Families of rows that turns and mirrors carry onto each other, the same ones carrying the whole set onto itself: the rest of each named row's family, in list order:
5 families of 3 rows:
k_326: [ 31  -7   9 -10  13 -10 -20  17  19  19  14  26  20  15  -5 -20  25   9
  31   3 -30  11   8  26 -20]
k_746: [-19   3   1 -20 -30 -13 -33 -32  -6  -8  -8 -36 -17  -7   8   1   3 -16
  28 -21  23   3  -9   5  15]
k_561: [-44  20  41  28  -4   2  14   7   5   9 -19   9  11  11  22  -9   6  17
 -28 -12   1 -13 -12 -24  -3]
k_63: [ 31  -6  43 -12   2   2 -22   2  18  33  26  11  12  30   2 -40   0 -10
  29  15   0 -14   0  20 -16]
k_663: [-23  19  25  14  13   1  19   6  11 -14 -26  35  10  17  14 -26  30  -1
  -9 -17 -10   8 -23  13  22]
k_927: [-23  33  30   7  10  14  17 -32  19   3  -6  17 -28  21  13  -8   8  22
 -22   5   6 -22  -6  -9  17]
k_327: [  1 -22   8 -38  -2 -22 -51 -18  -3 -21   3 -16 -14  -5   4  10  -1  22
   2 -30  -2  -1 -19   3  26]
k_81: [-20 -29  13  14 -15 -38 -39  -8  12   9  -7 -44 -13  -4   2  -5 -13  18
  13 -31  16  -1 -14  16  -8]
k_184: [ 25 -20  -9 -27  -5   6 -10  13  27  47  23  11  12  -6  17 -31   0  -3
  -1  16  18  -7  20  10 -23]
k_791: [-27   8  27  28   7  -6  18  12 -12  13 -43  26 -10   1  32 -11  13   4
 -20  -4   0 -26  -4   3  19]
k_157: [-16 -18  -9 -28  27 -16 -43 -20  14  -7 -33  -4   0  -6   5  -1  -4   9
  13 -35  -5  15 -16  38  12]
k_52: [-35  21  44  14 -12  12  14  20   1  -8  -2  18 -22   7  21  14  -3   5
 -23   6  -6   2   9 -12   4]
k_336: [-24  -9  -4 -18  -1   1 -53 -35 -11   4   9 -37  -1 -16  17  18   5  17
  17 -22  14  -2 -21   9  14]
k_650: [ 24   0  12  -1   8  -3 -20  -2  32  31  43  12  23  11  12 -28  10   8
  17  14  18 -30  25  10 -24]
k_739: [ 12 -17  16 -11   0  10  -9   5 -25  39  48  17  25  -8   4 -10  29   3
   6 -16  -4 -20  14   9 -19]

Same family as k_650: k_561, k_336
Same family as k_326: k_663, k_157
Same family as k_52: k_746, k_184

Families of rows that turns and mirrors carry onto each other, the same ones carrying the whole set onto itself: the rest of each named row's family, in list order:
6 families of 6 rows:
k_77: [-48 -34  30  -6  27 -27 -21   7 -16  -9 -17 -42 -35  -4 -25   2 -43  -4
 -15   4  12  24 -34]
k_951: [-56 -28  33  -5  28 -37 -24  -1 -27 -23 -13 -29 -39  14 -14  13 -36  -6
 -19  12  12  27 -33]
k_950: [ 22 -21   1  15  32   1 -32   6  42  -2  13   9 -19  13  24   5  10 -34
 -18   1 -47  41 -11]
k_917: [ -1 -29  16 -19  39 -12 -16  28  -2  -6 -16 -59 -24  20 -11   8  -3 -11
   9 -30 -10  38 -19]
k_998: [-45 -30  32  -1  39 -26 -17   7 -17  -6 -15 -30 -25   8 -26   7 -54  -6
 -19  18  16  33 -31]
k_135: [-13 -23  36  37  30  -7 -16  10  43  24   5  21 -33   9  12  -3 -28 -20
 -34  41 -18  40 -19]
k_929: [-24 -15   5 -28  19 -30 -35 -14 -51 -15 -20 -23 -35   6   6 -13  -8 -38
   4  -5   6  24 -19]
k_453: [-12 -30  25  41  20   9 -29  21  42  25   6  13 -32   8   7   0 -34 -14
 -22  29 -28  41  -8]
k_935: [ 12 -19   5   1  21  -7 -30  19  50  13   7   4 -21  21  13  -2  16 -39
  -6 -17 -45  39 -19]
k_207: [ 16 -19   9   8  18  -2 -28  -6  42   9   7   7 -20   2  24   3  12 -44
 -11  -3 -50  43  -5]
k_784: [-57 -25  35   0  29 -29 -20   4 -23 -15 -16 -29 -31  -2 -19   4 -41   1
 -22   7  15  20 -28]
k_666: [-18 -30  17 -13  42   4 -19  23 -12 -20 -21 -55 -40  26  -5  -8   4 -10
  -2 -22  -1  38  -9]
k_508: [-13 -25  28  38  28   1 -27   8  52  24  -2  11 -33  13   9  -1 -37 -11
 -28  33 -19  37 -21]
k_781: [-53 -31  24  -5  27 -30 -21   5 -12 -12 -21 -27 -33   4 -20  11 -39  10
 -19  17  15  21 -29]
k_484: [ -4   4  18  18   7 -24 -34  -1   0  19   9  35 -41   8  35   7 -26 -59
 -30  25 -29  49 -24]
k_643: [-14 -18  36  44  23  -8 -26  21  45  24   5  12 -30   6  20   5 -36  -6
 -28  24 -25  39 -16]
k_921: [ -8 -14  13 -17  24 -42 -32  -4 -51 -20 -18 -36 -30   3  13 -17   7 -33
  -4   0   1  25 -21]
k_786: [-19 -36  23  -7  32  -8 -22  30 -10 -15 -32 -61 -31  36  -4  -1  -7  -8
   1 -18 -10  31 -20]
k_175: [-28 -30  28  29  33  -3 -23  22  48  27   6  19 -33   9   0  -4 -31 -15
 -34  30 -15  33 -32]
k_365: [-11   4  17   7  12 -33 -30   4  -4  16   9  37 -28   2  31  -8 -15 -67
 -39  19 -24  50 -26]
k_55: [ 22 -14   2   5  23   0 -31   0  47   9  10   4 -31  15  22   8  12 -38
 -13  -6 -47  42 -18]
k_419: [-17 -32  20 -17  31 -17 -24  26 -14 -15 -20 -58 -31  20  -3   4   3 -10
   3 -34  -4  50 -10]
k_251: [  4   6  17  19   0 -28 -33   7   2  19   8  33 -30   9  27   5 -17 -60
 -29  18 -39  45 -25]
k_846: [  2   3  24  22   8 -25 -37   0  -8  20   9  32 -39   2  36   5 -25 -63
 -31   6 -28  50 -17]
k_761: [-17 -14  11 -18  22 -34 -25  -1 -58 -19 -21 -26 -22   0  17 -12  -3 -42
  -4  -8   6  32 -15]
k_653: [-13 -31  32  43  32  -1 -28   7  40  16   3  19 -32   5   2  -7 -41 -17
 -31  29 -13  37 -14]
k_432: [-19 -34  18 -11  34  -7 -15  31  -9 -21 -20 -56 -32  21  -9   7  -2  -8
   3 -32  -9  35 -14]
k_359: [ -5  -4  12  15   8 -22 -29  -3   0  17  11  34 -31  -3  37  17 -29 -58
 -28  21 -41  34 -29]
k_73: [-22 -19   7 -17  30 -30 -37  -3 -60 -17 -21 -27 -20   3   7 -14 -14 -41
 -14   0   8  40 -20]
k_304: [-16 -11   5 -21  23 -37 -27   2 -60 -16 -23 -24 -27   2  18 -11  -2 -38
 -17  12   7  36 -18]
k_943: [ -6  -5  14 -21  27 -46 -31  -4 -59 -11  -7 -24 -17   3   9  -7 -11 -44
  -8  -1   7  46 -18]
k_171: [-57 -13  40  -2  20 -30 -24   5 -18 -15 -22 -37 -38   8 -17  -2 -42  -3
 -20   2  13  31 -24]
k_991: [-12 -23  11 -19  25 -12 -19  32  -5 -19 -30 -55 -30  26  -4   7   6  -8
  -5 -28 -16  39 -13]
k_672: [ 13 -23   8   8  30   1 -29   6  47  16   8  15 -25  20  12  12  12 -31
  -9  -3 -49  33 -20]
k_562: [-13   2  25  19  10 -15 -34  -5  -2  19  15  35 -36  -2  29  14 -25 -51
 -40  18 -38  50 -20]
k_869: [ 18 -27  10   7  26   3 -27   1  49   7   6   4 -32  11  14  11   4 -42
 -11 -19 -48  35 -16]

Same family as k_846: k_781, k_653, k_304, k_991, k_869
Same family as k_135: k_77, k_419, k_251, k_73, k_672
Same family as k_943: k_917, k_998, k_935, k_175, k_365
Same family as k_484: k_784, k_508, k_55, k_761, k_432
Same family as k_951: k_453, k_207, k_921, k_786, k_562

Families of rows that turns and mirrors carry onto each other, the same ones carrying the whole set onto itself: the rest of each named row's family, in list order:
5 families of 5 rows:
k_110: [ 14   7 -34 -46 -23 -42  29   4   1]
k_143: [-13  -7 -12 -58 -15   1  -1  14 -24]
k_372: [-11   1 -24 -29  -9 -29  43 -12  26]
k_755: [-24  18   8 -19 -20   3  -8   0  -7]
k_211: [ 27  12 -21 -59 -21 -24  16  15 -26]
k_524: [ -6  10  14 -18   1  18  17  -1  28]
k_720: [-13   6   0 -24  -5   1  22  -5  41]
k_350: [ 24  14 -19 -50 -24 -21  -4  21  -4]
k_965: [  4   5  14 -43  -1  29   6   9 -21]
k_714: [  4 -19 -17  -4  -7 -25  47  22   6]
k_301: [ 20  14  22 -43   5  24  18   5 -20]
k_311: [ 26  -6 -10 -49  -7  -3  25  21 -39]
k_919: [ -6  12  24 -22   7  22  36 -19   3]
k_113: [  8  14   4 -37 -10  11  -9  18  24]
k_847: [ 19  -7 -20 -24  -9 -31  59   6 -30]
k_881: [ 21  23   8 -41 -14  13  -9  17  -3]
k_249: [-13   9   1  14 -13 -13  21   1   8]
k_108: [ -1   9   6 -17   7  -8  62 -24  -2]
k_380: [-11   0 -10 -18   2 -16  53 -18  30]
k_703: [-22   9  16 -10  -2  21  24 -18   2]
k_164: [ 22  10  -7 -29  -3 -27  62  -8 -29]
k_395: [  7 -27 -27 -46  -6 -17  32  28 -16]
k_362: [-10   4  -5   2  -5 -16  56 -18  -4]
k_431: [  5  -2 -31 -42 -10 -37  51  -7  -7]
k_198: [ 31  10   2 -52  -3  -7  33  10 -37]

Same family as k_211: k_524, k_881, k_380, k_431
Same family as k_755: k_143, k_714, k_249, k_395
Same family as k_164: k_301, k_919, k_108, k_198
Same family as k_110: k_372, k_720, k_350, k_113

Families of rows that turns and mirrors carry onto each other, the same ones carrying the whole set onto itself: the rest of each named row's family, in list order:
4 families of 8 rows:
k_825: [-37   1 -18 -24  17 -11 -25 -22   0 -10  17 -36 -23  -6 -14  19 -26  12
  16  24]
k_842: [ 43   7 -21 -37 -15  36   4 -24   2 -28  32 -22  26  33 -20 -11 -35  18
   2   8]
k_391: [-30  -6  25 -37  17  17  19  -4 -11 -63  22 -20 -26   7   9  23 -33  11
   6   2]
k_611: [-26   3   9 -23   9  -6 -36 -38  15 -11   3 -44 -26  13 -17  20 -19  24
  -3  28]
k_428: [ -1  -6  26  -7  19 -21   7 -34  16 -31  43 -37 -16 -23  19  34 -12   1
 -29  15]
k_901: [ -5 -15  19 -16   4 -22  16 -36  16 -44  50 -45 -19 -20  23  43 -18   5
 -14   8]
k_478: [-41   0  -1 -29   2 -16 -31 -30  15  -4  15 -35 -13 -22  -5  15 -15  29
   8  25]
k_300: [-15  11  -8 -45 -31  13  -3 -31  -1 -30  51 -32 -32 -24  -1  31 -34  20
  23   7]
k_363: [ 20   4 -15 -43 -12  -8 -28  -4  43 -24  10 -22  47 -11  11 -12 -20  19
  -4  26]
k_3: [-39  14  -5 -41   4 -14 -34 -25  -5  -3  18 -25 -11 -10  -2  11 -17  29
   7  17]
k_267: [ 17  11  -9 -30 -20   0 -27 -19  53 -29  28 -32  36  33  -7  -2 -19  26
   4  31]
k_589: [ 39  -6  -9 -18 -20   5  25 -27  44 -48  39   2  21   0  26   0 -15   5
 -16  -2]
k_97: [ 33 -12  19 -35  -1  10  17 -16  52 -53  30   7  29  -4  11   5 -14  -2
  -1   8]
k_972: [ 29   7   3 -48 -12  27  24 -14  44 -52  21   5  29   8  18   1 -21 -10
 -21   9]
k_722: [ 22   7   0 -34  -7  -3 -33 -16  43 -22  12 -31  39  29  -4 -18 -20  17
  -8  35]
k_315: [ 30 -11  18 -41  -3  12  33 -18  30 -58  29  13  26   7   4  12 -10  -2
   0   7]
k_556: [ -5   5   2 -30 -24  15   0 -35  13 -27  52 -57 -28   9 -15  31 -37  19
  23  35]
k_377: [ 20   1 -16 -44 -25  42  -9 -18  10  -6  28 -12  43  15   3 -13 -31  22
  -7   5]
k_911: [ 16   4  -2  -8   4  29   3  -3   7 -48   5 -14  21  16  12 -21  -8 -10
 -38  -8]
k_992: [ -7  10  -5 -37 -16  17   4 -37  -1 -26  47 -48 -41  12 -19  22 -33  18
  20  23]
k_695: [ 21  -6   4 -30  24  32  -4  10  17 -49 -14  -7  25   8  -7 -17 -13   4
 -21   5]
k_386: [ 30  12 -28 -43 -24  32  -1 -18  -1 -26  38 -12  40  -3  -5  -7 -33   5
  11   6]
k_322: [ 32  19 -15 -46 -13   8 -22 -22  39 -36  19 -34  45  18  -1   1  -3   9
   3  29]
k_68: [ 24  11 -24 -47 -17  37  -6 -15  -8  -6  25 -13  31  -8  -7 -13 -31   6
   7  13]
k_697: [-13   9  14 -33 -25  -7   2 -38   6 -23  51 -47 -40  -5 -13   9 -34  31
  16  27]
k_539: [-21  -6  25 -10  26   6  20 -27 -17 -51  24 -29 -27   1   8  22 -40  16
  14   8]
k_296: [-35  -3  31 -35  34  15  12  -8 -12 -52  12 -30 -22   6   3  20 -36  17
  -9   4]
k_150: [ 30 -10   9  -8   7  29 -10  -6  23 -43   6 -18  36  12  12  -9   8   5
 -24  -9]
k_62: [-26  12  15 -12  11   9   7 -30 -30 -48  22 -36 -27   7  17  21 -34  15
 -20 -11]
k_13: [-18  -7  20 -27  10 -33   3 -13  11 -43  44 -38 -29 -19   6  32 -26  -2
 -26  13]
k_499: [ 16   3   2   0   8  26  -5   5  21 -46   8 -24  19   6  24 -17 -14  -8
 -42  -2]
k_384: [ -8 -20  36 -39  11 -17   1 -27  27 -48  32 -34 -14 -27   8  52 -25   6
  -1  19]

Same family as k_3: k_391, k_428, k_267, k_315, k_556, k_68, k_499
Same family as k_300: k_842, k_611, k_363, k_589, k_695, k_62, k_384
Same family as k_992: k_901, k_478, k_97, k_722, k_911, k_386, k_296

Families of rows that turns and mirrors carry onto each other, the same ones carrying the whole set onto itself: the rest of each named row's family, in list order:
9 families of 4 rows:
k_149: [ -4 -20 -20  15  24  -3  -1   8  26  -8   3   8 -14   8 -36   1   5]
k_320: [-14  14  -1  12 -15 -24 -32  -3  12  26 -17  12  15 -33  -4 -34   6]
k_727: [-12  14 -16  19 -27 -26 -33   2  13  17 -13   6  25 -35  -9 -21 -14]
k_405: [ 14 -21 -10  12  25  20  -5  -5  32  -8  16  18  -2   4 -30   4   6]
k_731: [-13  16 -18  20 -18 -19 -22   0  11  26  -9   9   8 -36 -19 -34   8]
k_887: [ 23 -15  33 -22   4  33  -3   4 -11 -20  12 -12   9  -4  -9  -2 -18]
k_963: [ 16   8  15 -11 -51 -28 -19 -20 -36   9  22  18  -1  -8   4   9 -12]
k_941: [ -6  -4 -12   7 -21 -43 -36   8   2  32  -3  22  18 -17  -9 -34   6]
k_989: [ -5  20 -18  19 -22 -28 -28  11  11  21 -17  -1   8 -27  -8 -29   1]
k_651: [ 12 -32  -9  -1  15   1  -2  24  43 -10  17  11  -3 -11 -33  -7  -4]
k_489: [ 30   8  22 -31   1  24  -8  14 -19   1  21   4  15  21  -2 -22 -26]
k_877: [  6   7 -21  32 -35 -27 -22   2  13  25  10   1   8 -33 -23 -30   2]
k_900: [ -1   3   6 -16 -46 -39 -15 -13 -29  17  35  11   4 -26  -5   9 -21]
k_756: [ 28 -13  27 -21  11   9   9  30 -22 -17  10   3   6  16  -8  -4 -29]
k_225: [ 37  -8  35 -30   0  13   1   9  -4 -15  27   0   8  21 -23 -22 -14]
k_98: [ 30  -3  41 -26   1  15   2  20 -28 -12  20  10  12  10  -5  -6 -19]
k_687: [ 26  -2  46 -24  -3  13   1  19 -15 -19  12   9   8  20 -18 -14 -21]
k_355: [  3  19   1 -29 -37 -15  -2 -20 -24  11  30  11  -3 -24   2  27 -18]
k_116: [ 15  18  19 -17 -41 -24  -2 -13 -39  11  25  24   2 -21  -2  17 -12]
k_23: [ 31 -13  37 -29  -6   4  -4  15 -15 -21  16   3   9  24  -9   4 -24]
k_354: [ -8 -14 -10  17  29   4  10   3  22 -11  15  15   0   7 -35  10   3]
k_945: [  4  18  18  -4 -43 -13 -32 -26 -26  21  36  13   7  -9   6   1 -19]
k_369: [ 19  10   0 -20 -48 -36  -9 -20 -32  11  21  20  -7 -21 -10  12 -11]
k_958: [  1 -25 -18   7  23   9   3  12  30  -2  10  15 -14   4 -26   8   9]
k_984: [ 16   1  36 -35   0  12  -6   5   7 -22  26  15  11  18 -14   5 -33]
k_262: [ 17  14   9 -12 -48 -24  -4 -21 -34  18  12  21 -13 -26   1   4  -1]
k_209: [  4 -15  -2   6  14  -2   8   5  27 -22  16  -9   2   8 -42  11  20]
k_948: [-13  20  -4  11 -26 -24 -30  -7   5  24 -21  11   3 -26 -14 -27  19]
k_264: [  8 -29 -10  28  15 -12  -3   3  19  -8  19  25  -9   6 -42   1   6]
k_740: [ -4 -19 -12   7  34   6   5  15  30  -2   9  11  -4  -9 -36   0   2]
k_544: [  5  11  17  -9 -39 -30 -16 -17 -40  15  27  22  -9 -23  -2  15 -15]
k_346: [ -8  -6   8  18 -25 -30 -32  11  18   3 -19   0  15 -34 -19 -30   3]
k_252: [-15   3 -16  15 -18 -26 -32   3  15  22 -23   1   1 -23 -15 -30   7]
k_122: [ 32 -21  28 -25  -2  16  -6  24 -21 -14  15  -6  11  18 -13 -12 -20]
k_717: [ 13  20  -5 -10 -34 -28  -9 -23 -33  18  16  36   5 -19  -7   1 -35]
k_595: [ -9 -17  -7   8  37  -2  -1  20  15 -10   6  12  -5  11 -32  11   1]

Same family as k_989: k_687, k_958, k_544
Same family as k_320: k_354, k_369, k_122
Same family as k_346: k_489, k_355, k_264
Same family as k_717: k_887, k_941, k_209
Same family as k_984: k_651, k_877, k_945
Same family as k_23: k_731, k_963, k_740

